(in the rows, 128 means zero)
One turn moves each row of this set onto another row. After a few examples, where does it send each row asked below?
vit: [122 141  90 138 104 166  93 144 121  89  88 153 147 108 112 113 135 129
 149 126 130 134]
Zolod: [130 118 125 139  90 140  73 157  87 122 167 112 138  94 115 101 128 121
 121 118 139 119]
koti: [135 120 147 129 108 147 113 166 110 105 148 127 143  81 118 119 126 137
 114  85 157 118]
Ton: [115 102 131 102 101 101 126 124 130 137 128 173 100 125 144  91 110 121
 117 147 134 151]
git: [106 104 134 124 105  94 146 116 140 167 133 111 103 142 101 131 132 111
 138 144 133  89]
bup: [113 112 127 142 126 166  77 184 131 130 127 157 125 161 148 124 128 147
 127 126 114 125]
Nid: [106 120 118 122 103 130 152 119 114 109 106 124 104 150 155 113 122 129
 119 153 153 182]
zakat: [128 152 124 154 111  88 153 106 119 155 112  85 121 143 127 141 128 115
 134 136 137 124]
tamin: [132 121 114 141 132 125  46 103 105 117 148 136 115 144 117 127 122 125
 141 121 149  86]
zem: [106 117 123 134 122 153  98  81 145 117 137 106 117 141 143 125 121 103
 131 125  67 143]
Zevu: [106 138 151 132 145 141  81 139  85 103 103 108 100 130 101 164 150 121
 143 114 138 126]
nivol: [ 91 102 109 119  92 118 137  98 107 127 133 148 108 139 167  95 122 134
 119 146 130 153]
Kar: [115 108 140 124 112  96 147 144 131 105 108 150  93 117 151 119 115 121
 123 153 152 167]
ves: [134 125  94 177 112 138  84 166 133  79 130 160 135 131 145 126 116 139
 133 139 125 119]
Vano: [130 111 130 141  97 172 115 150  97 102 180 110 142 124 136 116 138 141
 122  97 152 119]
Novor: [143 129 144 128 135 128  96 117 115  83 131 159 109 108  94 148 142 121
 157 102 144  95]
lale: [120 101 128 122 155 125 106 130 176 107  97 117 120 122 141 139 108  72
 146 113 131 137]
vodod: [118 110 131 147 141 153 122 105 152  96 117  95 116 139 166 147 138  89
 165 125 111 153]
feda: [131 129 137 140 118  83 172 135 132 145 133 116 110 150 114 150 132  98
 132 128 132 107]
Dob: [110 127 127 137 101 108 159  78 137 160 123 101 121 135 122 129 129 141
 134 126 137  97]
sofiz: [ 79 109 121 132 116 172  99 160 109 118  97 154 133 111 145 127 156 147
 153 111 113 122]
vugu: [117 111 140 140 108 158  88 176  97 116 140  84 132 105 127 121 135 130
 129 118 174 132]
Nivo: [128 137 136 136 100  92  98 163 158 113 125  85 112 147 101 132 123 123
 125 155  99 120]
tugi: [104 126 105 107 102 116  99 122 129 157 100  85 148 143 145 106 153 111
 170 117 133 108]
divav: [ 99  97 122 125 136 114  94 105 165 113 123 134 121 109 135 128  97  93
 116 108  83 116]
bulat: [131 113 160 122 103 114 132 134 163 134 151 127 123 138 152 126 156 148
 162 110  96  93]
pip: [109 140  96 133 105 102 156 132 143  80 106  96 153 138 130 139 127 125
 124  93 126 104]
Rur: [107 128 131 144 146 150  93 111  92 104 139 121 119 167 141 158 133 150
 118  86 138 102]

divav moves to zem
Ton moves to nivol
And these:
sofiz moves to vit
Zolod moves to Vano
tugi moves to pip
Rur moves to Zevu
zakat moves to feda

